Some points, one per row:
[ 22 -26  16 -19  18 -31  38 -26  36  -8  42 -14  76]
[ -7  -3   3  -1  13  22   8   1   1  -8  -2   1 -21]
[ 20 -35  22 -44  29 -72  19  -1  12   5  -5  -2   4]
[ 10 -15   5  -3  15   3   9  18  -4   2 -11   1 -20]
[  28  -15  -64  -26  -37 -127   -6   -6   21   17   12    1   40]
[  3 -11  15  -6  -3  36   0  -1  13  -3   2   3 -21]
[  3 -15  11  -7   5 -11  20  -2   2  -5  -5   1 -25]
[ -5 -11 -18  -9  16  -7  26  -5  -2  -4  -3   1 -20]
[ -1  16 -16   2 -41  12 -11 -10  -1  23  -5  25  10]
[  0 -15  -2  -1   8  10  12   1  -4  -1  -1 -11 -19]
[  2  -2  17  -8  -1  25  17   7 -15 -11  -2  -6 -15]
[-10 -18   7  10   7   5   4  -1  -1 -14  -2  -3 -21]
[  0 -18  13  -5  19  -9   8  -2  20   5   1  -9  25]
[ 101  127  -66   -1 -127   12 -127   -9   -3   14   11    6   23]
[  42  -33  -52  -20  -41 -127   20  -35   26   41   19   18  127]
[  4 -10   1   3  12   9  12   2  -1   4  -1  -2 -19]
[ -6 -15   0  -7   4  11   3  -2   2  -4   2  -4 -23]
[-23 -22  -4  20  -8  23 -17  -6  13   2  10  -6  22]
[ 4 -8 11 -3  8 35  1 11 45 20 -9 -5 79]
[  2 -13   4  -2   9  -2  14  -4  15   7   4  -7  50]
[  3 -13   8   0  17  11  14  -2  -2  -7  -5  -6 -11]
[ -1  -9  -3  -7  13  17   9  -8   3  -2  -5  -2 -12]
[ -1  -5   3   3  12  -3  20  -2   0  -6  -8   1 -27]
[-16  11   4  -4  18  20   6   3  -2 -12  -9   0 -26]
[ -5   8  14  12  10  30   6  -2 -13  -9  -6   3 -25]
[-10 -25  14  -3  15  -5  18   1  -1   1  -4  -3 -25]
[ -5  -4  -7  -1   1   8  -2   2  -5 -12  -3   1 -26]
[ -2 -22 -16   0   5 -66   6 -11   0 -29  16 -15 -63]
[-5 -7  5 -1  2 26  6  0 -4  5 -1  1 -9]
[ -1  -9  -3 -17  16   2  15  -3   2   2  17 -10 -18]
[ 16 127  39  55 -27  31 -98 -15 -23  -6  -3  10   6]
[-13  -8  -5  12  17 -58  -2   6  21  13   9 -16  85]
[  1   0  19   1   1  16  16   5  -5 -11  13  -4 -20]
[  6 -19 -16   6   2 -49   8   2  15 -23  24 -16 -51]
[-32  49  70 -23 -16  88 -69   6   8 -23  13   7 -12]
[ -3 -10   1  -4  -6  14  14   0  10  -4  12  -5 -10]
[ -7 -17  -1  -5   7  -4  18   6 -45  -5 -34  -1 -33]
[ -1 -16  -3  -2  13   9  14  -5  15  -3   9   1  -8]
[ -6  -5   6   1  22   9   3   1   5  -5   4  -6 -11]
[  9  -9   3  -5   5  12  13   2 -13 -12  -3  -8 -30]
[ -4 -13  -8  -3  12   2  10  -2  -2  -2   2   0 -14]
[  6  -6 -11  -1  26  -2   7   2  -6  -3   6   2 -12]
[   8  -18  -54   10  -36 -127   -7   -5   24    2  -12   -9   -3]
[ 12 -15  14  -2  11  -5  21  -1  -2  -2   8  -2  -8]
[ 24   8 -15 -25  -3 -97  10 -12  19  10  18 -11  47]
[  0  76  35  20 -41  52 -69  -6   5   7   1  -4  12]
[  2  -3  -1   1 -26  36  -2  -8  10   6  -6  -9  27]
[ -2 -15  -7  -3  13   9  20  -2  -7  -5   4   0 -16]
[  1 -10   8  -3  12  -6  13  -1   1   1   2   0  -8]
[ 40  89 -17  36 -57  26 -73  -9  -8  14  -2   8  10]
[ -3 -15   2   0  15   3   6   2   6  -6  10  -2 -14]
[-15  29  37  -6   5  71 -27  15 -32 -24  17  -2 -45]
[  -3   58    5   56  -24   -6  -51   -4 -127   44 -114   47   56]
[ -8  11  13  -3   0  22   2   4 -15 -37   9 -19 -49]
[  6  -1   3 -10  21  10  17  13  -4 -12   4  -6 -33]
[-33  61 -10  40 -29  33 -46  10 -32  15 -13  16   5]
[ -4 -24  -1  -2  12   6  21   2  -1  -4   3   3 -25]
[  0 -14   3   0   9  12  12   0   5   0  -4  -7  -7]
[  2  -9   5   3   1   3  -2   0   2 -10  -3  -1 -20]
[ -6  -5   0   1   0  11  15   3 -17 -10  -5  -2 -26]
[ -4  -2 -16  24 -10   7   2   6  11  10 -11  10  15]
[ -5 -12   7   3  20 -48  14  -3  42  -2   4 -11 125]
[13 -2  5  3  8 29  6  8  0  3  1  0 -6]
[ 11 -10  -4 -10   6  16  15  -3   4   0   5  -1 -19]
[  1 -10   2   1   0  24  10  10  -3 -12  -2  -5 -20]
[ 21 -18  11 -15  -2  44  28  -3  22   0   7  -9  21]
[  11  -50  -46  -43  -18 -127   33   -7   21    6    8   -4   29]
[  2 -14  -2   4  20 -14  -6   0 -10 -18  36  21 -70]
[ -2  -7   1   4   6   1  10  -1  -5  -7  -7   0 -19]
[-2 -7  7 -6  3  3 17  3  6 -8 10  0 -5]
[ -2 -11  18   1   4  16   2   0   3  -6   5  -3  -9]
[ -6  -8   9 -20   5  15  16 -14 -16 -33  24 -10 -77]
[   9  -35  -32    7   -9 -108   15  -11   18   13   13    1   72]
[  5  29  22  -9 -16  48  14 -11 -25 -19  10  11 -25]
[ -1  -8  -2  -1  15  15   8   0   8  -3  11   0 -18]
[ -6   1   4   1  -3  25  11   3   5  -1 -17  -3 -23]
[  1  -1   6  -4  12  15   7   0 -13 -18   4  -4 -40]
[ -8  -7   3   0   6   2  14  -2  -6  -1   6   0 -25]
[ -7  10   9  13   6  22   5   0  11   0   4  -2 -13]
[ -3  -5  -8   4  10  12   3  -5  13   2   4  -4 -13]
[  -5  -26  -83   18  -70 -127  -42   -5   23   52   -1   41  127]
[ -2  -9  12  -1  -8   8   8   6  15 -17   4  -2 -22]
[-13 -18   3  -3  12  -1   0   2  -3  -5   2  -7 -31]
[  3  -8   0   4  11  14  18   2   6  -5  10  -5 -29]
[  5  -7   6  -9  12  44  17  -5  21  21   0  -1 102]
[  5 -16  -2   8  17  10  22   2  -5  -2   1  -6  -8]
[ -9   2   9 -12  17  16  18   5  -8  -4  -5  -2 -15]
[-24  34  13  16  -3   7 -15  17 -84 -25 -37  17   7]
[-12  -7  -6   3  11  -3   7   8 -13 -28  -6 -16 -39]
[ -5  -8   0  -5   9  22   7  -1   2  -6  -2  -2 -19]
[-14   0   0   8   9  30  -3  -1   8   1   6  -4 -11]
[ 13 -15   0 -23  22 -30   6  -4  16   7  17  -9  30]
[ -1 -16   1  -4   6   7  16   0   1 -10   0  -4 -25]
[-11 -10  -8  -9  12   7   8   0  -3 -11   2   1 -28]
[ -8 -16   1   6  22  -4  12  -3  -2  -7  -7  -1 -30]
[  4  -3  19   5   2  23   1   0  -1 -10  -2  -4 -17]
[ -13  -22  -27   33    0 -127  -18   -5   24    6    4    2   62]
[  9 -17  -3   5   5  -1   5   6   6  -5   6  -4 -18]
[  6  -5   6  -1  10   9  23   3  -5  -3  -5  -5 -28]
[ -30  112  -76   61 -109  -81 -127    0  -40   47  -23   46   57]
[-4  3  3  2  2 10 13  7  3 -6 -1 -4 -7]
[-19  -5   7   1  -2  26  15  -7  17  13  11 -12  15]
[  1  -4   4  -2   9  13   2   5  -5  -4  -3   1 -14]
[ -1 -12  -8 -20  -3 -34  21  -3  11   5  -3  -8 -18]
[   8  -45  -25   -1   -6 -119   21   -8   26   16    4    2   62]
[ -2  46  57  -2  26  95 -23  -3  23  10   7  -6  27]
[-19   5  -8   0 -20  14  -9  13   1  24   0  21   8]
[  2  95 -19  47 -38  62 -58 -19 -68  18 -32  25 -12]
[ 20 -44 -23 -20 -11 -21  33  -6  -5 -18  -2 -14  -8]
[ -4 -23   1 -10  14  -8  13 -11  -9   8  -7   1 -27]
[-20 127 121  21  60 127 -76   5 -92 -83  -4 -32 -70]
[  0  -5 -10  -3  13  17  -7  11   7  12  -7  -1  21]
[-13 -20 -21 -24   9 -83  14  -3  16  -3   8  -8  27]
[ -1  -3  -4  -5  -4   9   6   7   0 -11  -9   3 -25]
[-10 -11 -11   3  10  11   8   0   0  -8   3  -6 -28]
[-11   6  13   4   5  32  -1  -8  27  21  14  -6  60]
[  5 -10   7 -12  17   8  12  -2  -3   2   1  -1 -13]
[ -8  -3   2  -6  15  22  14   5   3  -9   3  -5 -21]
[ -1  -1   5  13  17  33   0   3  -8  -6  10  -5 -19]
[ 57  48 -23  16 -70  15 -45 -18   4  21   0  18   9]
[  3  -3  -5  10   8  24   5  -1  -3  -6   7   0 -18]
[  0   4  -1   2  11  19   2  -1  -2   6   0 -11  11]
[-13 -13  -4   3   6   3   8  -4   1  -3  -5   1 -15]
[ -8   4  -3   9   3  22  12   0  -2 -15  -6  -7 -22]
[-10 -12   3 -10  17  15  13   2   0 -12  12  -5 -12]
[   1  -58  -65  -38  -33 -127   34   -6   61   59   30   29  127]
[ 41  93  15  -5 -38  92 -53 -11  16   5   8   6  14]
[  2 -13   5   6   4  18   6   2  -2 -17   4  -3 -22]
[-13  10 -52  37 -39 -58 -29   4   3  81 -60  84 106]
[ -1 -17   3   4  16  -2  16  -1   3  -1   0  -8 -14]
24 more points follow, each with its number after it:
[  6  -8   2   0   7 -11  19  -3  -5  -7   5  -2 -17] 0
[-11   3   1  23  -1  22 -17  -3   2   9 -11   0  10] 1
[ 11 -15  -4  -5   5  -6  19  -2  -7 -19  20  -4 -16] 2
[ -4  -5   3  -6   6  14  17   0   4   4   1  -5 -11] 3
[  6 -38 -36   0   6 -97   8  -6   6 -18   1 -15 -58] 4
[  8 -17   7   3   7   5  21   3 -18  -5 -11  -1 -27] 5
[-4  0  4  5  3 16 18 -1  2 -4 14 -7 -5] 6
[  10  -24  -38    5    2 -127   -2   -5    8    2    2  -10    8] 7
[ -7  -6  10  -5   7  18  14   6   2  -7   4  -7 -21] 8
[-11  -6  14  -1  16  26   8   4  -2  -7  -2  -4 -26] 9
[ -2  -4  -6  -2  12  -1  19  11   3  -9   7  -1 -31] 10
[  2  -9   0   5  10  -2  10  -6  14   0   6  -9 -13] 11
[ -6   6   4   3   8   6   7  12  -3   4 -15   4 -36] 12
[ 15   3 -20  -4 -32  47 -15  19  22 -17   1 -41  61] 13
[  0 -11  -2  11  -3  19  -4  -7  14   5   3  -3  18] 14
[ -9  -9  -6   5   2 -47   5  -8  15  19  10  -5  50] 15
[ -2 -16  -4  -4   4   1  16   3   0  -7  -2  -6 -25] 16
[-11  -6   5   4  -6  22   2   4  -6 -12  -1   0 -15] 17
[ 10  18   9   0  -9  42 -14   0  -6   3  -1  10 -26] 18
[  3  -1   9   3  18  20   1   4   9 -12   2   2  -8] 19
[-13 -13   4  -3  16  -1  14   0   3  -4  -3  -5 -19] 20
[  5 -10  -2  -2   7  14   7  -1  -2 -14  -2  -2 -23] 21
[ 5  0  1  7  3 24  8  0 -5 -2 -2 -5 -8] 22
[ 31 104  -3  16 -61   8 -84 -27 -57   7   0  33  21] 23
Which of these numbered points is nearest to each point below, ignoring the 2 directions in which the first points spread most? Its number follows each.
[-54  38 -17  22 -12   7 -34  84 -88  23 -60  41  26] > 12
[-64 -14  -4   7 -47 -27 -38  35  17   3   8  29  47] > 17
[  0 -12  10  -5  12  17  -4  -1  -1  -3  -1  -3 -10] > 9
[  10  103  -19   43  -58   30 -103   -4   20    1    5   -9   17] > 11
[-13 -16  23  -4  -5  38   2  13   1 -22   9 -11 -39] > 17
[  3  -3   5   8  15  -2  30   0  -5  -3   0   5 -23] > 0
[ -8 -11  -1 -10  15  15  -2   4  -5   0  -2  -4  -8] > 9
[-10   9  19   9  -3  65  -7  -2  15  -9  14  -8   4] > 14
[  1  -5  -3   5  11  27  13   0  -1   2  10   0 -18] > 22
[  0 -18   7 -19  26 -15   5  20   1  15 -32  17 -14] > 12
[ -3 -14   0 -11   5   9  13  10   8  -1   7  -6 -19] > 8
[ 28  81 -11  23 -41  51 -52 -25 -44  16  10  19  -5] > 2
[ 0  2  3  4 12 -5 18  0 15  2  7 -4 -8] > 11
[ -1   0  15   3   5  18  19   0   3 -10  15  -6  -9] > 6
[  8 -22   7 -12  -1   1   4  29 -61  -8 -60   2  -8] > 5
[-13  70  -2  29  -7  49 -54  -1 -47  -4 -19  12 -18] > 20
[  4 -13  12   0  21  50   7  -9  23   8   6  -6  16] > 14
[  15  -49  -66    3  -33 -127  -58    4   20   -9    2  -20  -56] > 4
[-31  54 -58  69 -50 -44 -82  19 -32  59 -60  47  67] > 12
[ -5  -4  12  -4   2  19   8   6   2  -8   8  -4 -23] > 8
[-5 -3  9 -3 12 49 -5 -9 16 15 15 -5 27] > 14
[  -4  -14  -96   16  -66 -127  -13   -3   19   35  -11   16  125] > 17
[ 1 -7 -1  1 20 15 12  3 10 -6 -3 -3  0] > 19
[  1   4   8  15   8  14   5  -8 -68 -17 -41  10 -38] > 5
[  2   7   7  -1  11  21  10   1   3   2   3  -1 -12] > 3
[  3   0  -6  17   3  15  -2  -9 -34  15 -15  20 -21] > 5
[  7 -29  -3 -26  14 -55  40  -5   4  -1   1 -15   4] > 0
[  7 -19  -6  -1  17  -5  12  11  -8 -22  11  -9 -33] > 2
[-11  -3  17   4   0  41   6   8 -15  -5   9  -2 -14] > 17
[  -2  110   -5  -11 -112  -58 -108  -10  -65   17    2   72   50] > 23
[  17  -17 -127   -3 -127 -127  -18  -18   26   84   11   69  127] > 18
[13  0 15  0  4 19  1 -2 11 -9  1 -3 -4] > 19
[ -6  -5   0  -5   7  10   6   8   6  -2   7  -7 -12] > 8
[  2 -17   1  11   8 -16  11  -6  24   5  13  -5   8] > 11
[  -3  -30  -22   12   -3  -39   12    1  -35  -51   19  -34 -114] > 4
[ 11 -13  -3   2   7   5   6   1   3  -8   5   1 -18] > 21
[  5   9  25  -3   7  58   6 -12  -2   2   2  -8 -24] > 3
[  4 -13   0  -1   0  -3  16   2  -5   1  -1  -6 -19] > 16
[ -5 -11  -7   4   2   1  15   0   4  -9  -3  -4 -23] > 16
[  1   3  -1  -7   9   4   6   4   2 -11   5  -6 -22] > 10
[-12  40  13  33 -31   5 -43   8 -64  -1 -35  48  13] > 5
[ -9 -13  -4  -2   2  17   7   4  -5  -8  -5   0 -16] > 17
[  91    3   67 -122   19  -70   90  -35    3  -15   50  -12   46] > 23
[ -5 -16  -6  -1 -11  -5  15   0  -4  -6  -2  -7 -21] > 16
[ 54  22  -3  -9 -23  93 -28   2  20   0  -4 -18  41] > 13
[  4 -14   0   2  16  12  10  -2  -5  -7  -8  -6   1] > 22
[  64   24 -106   -2 -127    8  -81    4   39  -27    7  -46   19] > 13
[-13  32   7 -14  -9  69 -26  -3  -3   1   5  -4 -16] > 3
[   5  -43  -59    1  -32 -127   26   -9   42   32   24   27  127] > 6
[ -3 -13  -3  -3   0  -2  11   4  -5  -5   1  -7 -26] > 16
[ 29 -40 -26 -26 -20 -89  38  -4  14   3  21  -6  19] > 2
[  5 -10   3  -4   4  -3  11  -1   0   1  -4  -2 -22] > 16
[ -4 -15   6  -5   4   2   6  -2   4  -5  -3   2 -28] > 16
[  2  -3  15   2  -1  48 -10  -5  12   7  -1  -7  14] > 14
[ -2   8   2  -6   5  41  17   5 -11  -3   8  -1 -21] > 3
[  0 -11 -12  -1  10 -22  17  -3  11   1   8 -13  -1] > 11
[  1 -25 -15 -10   5 -65  27  -3  12   4  18  -9  -2] > 0
[ -9  -2  -1   4   8   2   8  -3   0  -8  -1   0 -16] > 20
[  1  -4  -2  -2  10  18  16  -6  10   2  -2  -6 -14] > 3
[   0  -49  -65   20  -37 -127  -30   -9   19   -2   11  -11   -9] > 4
[  -2  -27  -64   20  -42 -127  -30   -7   41   47   -6   19  127] > 1
[  0  -6  11 -11  14  19  -7   5  12  -1  17  -2  -8] > 19
[  2 -19  -6   1  13   1  13  -3   5  -6  -8   1 -12] > 21
[  5 -11   1  -9  26  -2  21  -5  26   2   2 -11  15] > 19
[-22   5  17   5  10  15  -9  14 -19 -24  -3 -10 -27] > 20
[-127  127 -127  127 -127 -127 -127  127 -127  119 -113  127  127] > 12
[ -9 -27 -38  20 -63 -27 -10  -3  22  34   5  32  39] > 17
[ 16  10 -40  -3 -77  -6  -8 -17   5  19  10  30  23] > 18
[  9  56   0  -3 -42 100 -65  -3  53  14   1 -25  49] > 13
[ 19 -14 -36  -1  -5 -75  -1   0  29  -5  14 -11   3] > 10
[-58  -2 -27  36  -2   8 -38  14  11  14   1  -3   1] > 1
[   5  -23   -6   -9   17   -9   15   17 -108  -30  -68  -14  -44] > 5
[-13  -8  -9  -8  -1  35  13   7  31   3   8   8 -40] > 18
[  7 -15  -2   0   4   2  11   1  10  -7 -10  -3 -11] > 21
[  4 -19 -11  -1   0  -9  15   4  -5  -3  -3  -7 -21] > 16
[ 18 -25 -19   4   8 -43  29  10 -32 -32  -5 -17 -88] > 4
[  2 -10  12 -15   7  42  14 -15  13 -22  26   1 -40] > 18
[  4 -11   6   0   4  12  17  -1   2   5  -4  -1 -21] > 3
[ -8 -19 -21  -4  16 -78  28  -3  31  21  17  -8  94] > 15
[  5 -13   0   6  13   6   8   4  11  -5   5  -5  -4] > 19
[-9  1  3 -3 -7 38 -2 -8  8 11  8 -3 21] > 14
[ -3  -6  -5   2   3  31   3   6  46  -2  35 -36  73] > 13
[  15  -41  -47    3  -16 -127   14  -10   44   28    9    7  103] > 19
[-28  43 -26  49 -32  21 -50  29 -49  25 -35  29  10] > 12
[  3  -8   7 -11 -10  39  12   0  13  -3  15   0 -31] > 18
[-20   2   2  14   1  25 -18  10  12  12  -2  -3  15] > 1
[-5  6  4  3  6 25 11 -3  5  0 10 -2 -4] > 6
[ -2   2   5  14  16  12   3   2   7  -4   7  -2 -18] > 11
[ 9 -5  2  5  8 20  7 -2  0 -6 -9 -3 -2] > 22
[ -6 -17  -3   6  -7  -1  13  -2  -3  -3  -8  -4 -21] > 16
[-20 -44  41 -68  49 -67  58   3  39 -17  50 -31  67] > 15
[  43  127   46   29  -47    5 -107  -27  -95  -24   -8   25   16] > 23
[-18   0  -4   7  16  11   5  -1   0   1   6   1 -18] > 20
[ -9   2 -11  -2  11  18   5  -4  12   0  -3  -2   6] > 3
[  4  40  28  -1 -11  58 -12  -8 -22 -27  13  13 -35] > 2
[  6 -13  12   5   3   3  15  -4  -6 -10   5  -3 -18] > 0
[ 16  33 -11  29 -16  15 -23 -20 -33  19 -22  17   2] > 5
[-15 -11   5   6  13  15   6   1   9  -4   3  -4 -16] > 9
[14 -3  5  2  8 21  3 -7  3  3  9 -4  0] > 22
[ -8  -3   2  11   3   2   9  37 -32  34 -57  43   7] > 12
[ -3 -10  -1 -10  11  12   9  -4   3   9   2   1 -16] > 3
[ 11 -26  -8 -10  18 -37  25   1  12   3   1 -10  -8] > 0
[-10 -15  -2   8  -9   4  12  -4  -7  -8   1  -3 -20] > 17
[-14 -20   0  -3  13  -8   8  -1  -8  -6  -2  -1 -24] > 20
[-12 -12  -1   6   6  10  11  -6   7  -9   9  -3   4] > 6
[ 19 -13  -8  -1  11   3   6   4 -13  -6   4  -2 -19] > 21
[ 21  79  -7  34 -30  36 -71 -12   0   3  -4  -3  12] > 11
[ -9  -5  10   7   7  30   8  -1 -10  -1   0  -7 -12] > 22
[ -4 -21  -4   0  12  17  21   1   5  -3   8  -8 -14] > 22
[-12 -30   8   6   1  15   6   1  11   6  -2   4 -13] > 1
[  5 -15  11  -1  10  17   9  -1  -3 -18   5  -3 -28] > 21
[-4 -8  5  5  8  5 17 -1 19 12 17 -7  0] > 6
[ 10 -20 -10  10   2 -77   0   1   8  -9   3 -13 -27] > 7
[  5  -7  17  -2   3   9   9   2  -3  -2   9  -3 -13] > 8
[ 31  84   6  14 -49  40 -69 -12   9   6   5  -5  12] > 11
[  9 -13 -23  -7   3 -66   6   1  18  -3  -2 -10   0] > 10
[ -5  -6  -4 -14   9   5   7   6   2  -5  -1  -3 -27] > 16
[  20   -4  -43    9  -23 -127   -5  -10   12   28   11    2   75] > 0
[ -2 -14  -5 -10  15 -10  13  -1   9   2   0  -8 -21] > 20
[-25  27 -27  46 -17 -13 -45  23 -26  40 -48  38  35] > 12
[ -2 -13  11   0   2  13  13   2  -8 -10  -2  -3 -18] > 17
[  0 -21  -3 -12   0  10  31   1 -25  -3 -32   5 -16] > 5
[-11  25 -18  15  -7   8  -2   5 -15  32 -22  19   9] > 12
[ -3  -8   3   4   8  19   9   1   3  -2  14  -7 -12] > 6
[  24  -36  -69   -8  -39 -127   25  -16   23   34    9   10   98] > 2
[  7 -11  -4  -5   7  10   8   7  -6   4  -3  -2 -23] > 16
[ 11 -36   0 -18   3   7  37  35 -27 -14 -45 -19 -20] > 5
[  7  -2   5   4   7  27   0  -3  -7   3  -5  -4 -21] > 22
[-11  -1   4 -24 -25  55   6   0   6   4  18  18  -6] > 18
[ -2  -1  12   7  20  22  11   1  -9 -13   9  -1 -23] > 0
[-10 -10  12   5  18  18   6   0   1  -4  -7   1  -7] > 9
[  5 -15  -6  10  11  -4  16  -3   6  -2   4  -2 -19] > 11
[ -4 -15   9   4   4  22   6   2  -4  -9   2  -2 -18] > 17
[-1 -5 -8 -2 11  6 21 -5 13  0  9 -5 20] > 6
[  8 -21  -3   5  10 -17  12  -1  -4  -9   0  -4 -22] > 0
[ -7  -8   1   1   4  17   4  -6  -3  -4   6  -5 -27] > 16
[ -4   3  10  -3   2  29  10   1   4  -2  16  -2 -12] > 6
[  0   5  12   2   6  16   6  -7   8  -6  -3  -1 -22] > 11
[  0  -9   2   4  15  20  10  -3   4  -3   2  -6 -10] > 22
[ -3  -1   2   7  16  25  12   4   2  -3  -2  -2 -11] > 22
[ -20  -11  -26   10   10 -101  -11   -6   17   10   15   -9    6] > 7
[-11 -11   5  -1  15  12  10   0  -6 -17  -4   1 -28] > 20
[  26    5   -2  -17   20 -127  -24   -2   14   -1    9   -8   -5] > 7
[ 24  49  -1   0 -35  60 -39   4  50   8   9 -29  43] > 13
[-13  -5   8  -1   1  22   4   6  -3 -10  -2   1 -22] > 17
[ -2 -11   4   4   5  14   9  15 -43 -29 -16 -17 -31] > 5
[ 78 -24  34 -60  24 -96  49 -27  23  -6  37  -8  41] > 23
[ -3 -33  12 -15  19 -18  23  17 -35  13 -43   2 -21] > 5
[   1  -38  -77   11  -49 -127    7   -8   23   44    5   28  127] > 17
[-10  -2  16   3  -9  31   5   1   4  -8  -9  -5 -13] > 17
[   1  -44    6  -22   18  -14   16   11 -127   13 -104   12  -70] > 5
[-10  -3  -6  -9  16  20   5  -5  16   4   9  -7   1] > 3
[ 10   1   9   4  14  21  10   3   8 -10   8  -9 -17] > 11
[ 38 -28  23 -38  21 -72  26  16  13  20  -3   7 -20] > 12
[ -5   1  13 -14   8  40  17 -13   8 -25  23  13 -57] > 18
[-13  -4   8   1  11   6  18   3   4  -6   1  -5 -18] > 20
[ -4   0  10  -4   1  27   6  -6   5  -1   6 -10 -16] > 3
[  2 -10   5  -2   8  -6  26  -4  18   0 -17  -7   5] > 3
[-46  14  -3  28 -16  14 -40  27   2   9 -17   7  14] > 1
[ -5 -14   1  -4   9   1  20  -4   9   0   3  -6 -11] > 3
[  52    8  -12  -42    8 -127   29  -37    1   16   19    0  104] > 23
[  10  127  104   82   20   90 -122  -11 -127  -62  -66  -17  -40] > 7
[ -2  -9  -2  -4  18   5   9  13  10  -8   3  -9 -39] > 10
[  14  -26  -23    0   -7 -127  -16   -9   24   -2   11  -14    6] > 7
[ -2  -4  12   9  18  23   5   4   4   4 -13  -4  -4] > 1
[-6 -6  7 -5  7 16 13  1 11  5 11 -5 -2] > 3
[-5  3  7  2 14 18 -2 -7  9 -5  3 -2 -9] > 19
[ 12  -9 -13   3   9   7   2   1   7  -2  -3  -2 -12] > 21
[  2   4   8 -13  12  13   9  -1 -11  -9   5  -3 -35] > 0
[-73  61 -23  60 -49 -47 -82  80 -58  31 -51  60  77] > 12
[ -8  -8  12  -2   9  -1   2   9 -11 -10  -1  -3 -23] > 20
[ -6   4  16  -8   0  42   4   0   6  -2   8  -2 -16] > 3
[ -4  -3  -7   2  11  28   2   4  -2  -5   2  -4 -10] > 22
[ 11 -13   5 -14   5   2  19   2  11  13   2   0   0] > 3
[ -20  -15  -31   -6   -4 -127  -20    3   38   25   12    1  127] > 15
[  2  -4   7   5   1  16   8   1   1  -4  -2  -3 -23] > 16
[  31   77 -114   41 -127  -52 -127   -3   29   -4    7  -15   12] > 4
[ -6 -11   6   6   8  -7   4   0  -6  -1  -9  -4 -26] > 20
[   2   83   26   44    5   26  -47   -5 -115  -36  -56   11    8] > 5
[ -5  -4   2  -7  -1  16  16   0   4  -1   2  -2 -16] > 3
[ 2 -1  7  1 13 23 -1  3  7  3  6 -2 -2] > 19
[-23  31   6  20 -24  50 -57   2  -9   5   4   6  -6] > 17
[  6 -19  -3  -1   7  -8  20  -6   4  -5  -3   1 -14] > 21
[ -81  127   41   78  -44   -1 -127   59 -127  -38  -61   29   21] > 7
[ -56  127  -82  116 -127 -127 -127   49 -127   95 -119  127  127] > 12
[ 27  56  32   7 -18  81 -61   4  53  13  12 -16  66] > 13
[  8   3  10   2   1  32  -1  -4 -19   0  15  12 -18] > 18
[ 12  24  35 -13   6  63 -12  19  66  51  12 -16 107] > 13
[ -5  -9  -5 -13   3  12  21  -3   5 -14  -8  -6 -30] > 16
[  4 -13   9  -6  20  20  12  -6  12  -4  -5  -1 -13] > 19
[  0   4  44 -13  19 102   9  -5  24  -1   8  -9   9] > 14
[-46  87   5  48 -30  11 -75  28 -56   2 -32  24  18] > 20
[ 11  45  37 -16 -15  51  13 -29 -63 -37  28  29 -34] > 23
[-21  27  -9  30 -14  24 -27  28 -42  11 -22  17   1] > 12
[ -6   4   8   1  17  23   5   6 -27 -21 -12  -9 -38] > 16
[-13 -10  -3  -3   5  19   8   2 -11  -5 -11  -2 -34] > 16
[ 22 -34 -25 -16  -5 -58  39 -11  26  17  20   1  43] > 6
[-23  54  49  21  11  58 -27  -6   3  -6  -7  -6   3] > 15
[  1 -23  -8  -5  17  -1   8   0  -5  -9  -5  -2 -10] > 21
[-15   8   0   9  12  14  -4  15 -54 -26 -30  -8  -5] > 5
[ 12  44   3  15   7  28 -13 -31 -90   3 -35  13 -33] > 5
[  -8   13    6   14   16   -7   -5   73 -127  107 -127  127  127] > 5
[  73   -3   45 -103   34  -77   58  -23   17    3   18  -10   35] > 23
[ 45  -9  27 -33 -10  81  11   3  22  12   6 -13  37] > 13
[  6  -6   9  -3  13  31  -6   6   5  -1  17  -4 -16] > 19
[  1  -5  -8 -15   8 -74  10 -11  11  16  11  -5  62] > 15
[  0  -9 -16  -2  13   2  17   7  -5 -11  -4  -7 -24] > 16
[  1 -10  15  11   7  19  10   0  -7  -2  11   1 -27] > 0
[  1 -14   5  -9   6 -37  13 -10  13  13  14  -6  45] > 15
[  5 -13   4  -5  14  -1   2   1   0 -10   7  -6 -15] > 21
[ 11 -25 -10 -11  13 -28  13   9 -11   0  -3  -8 -46] > 12
[ 18  -8 -11  -9  -2 -27  11  -7  20   4  15  -8  15] > 11
[  8  -6  -7  -4   6   4   2   6   3  -7   5   3 -14] > 21
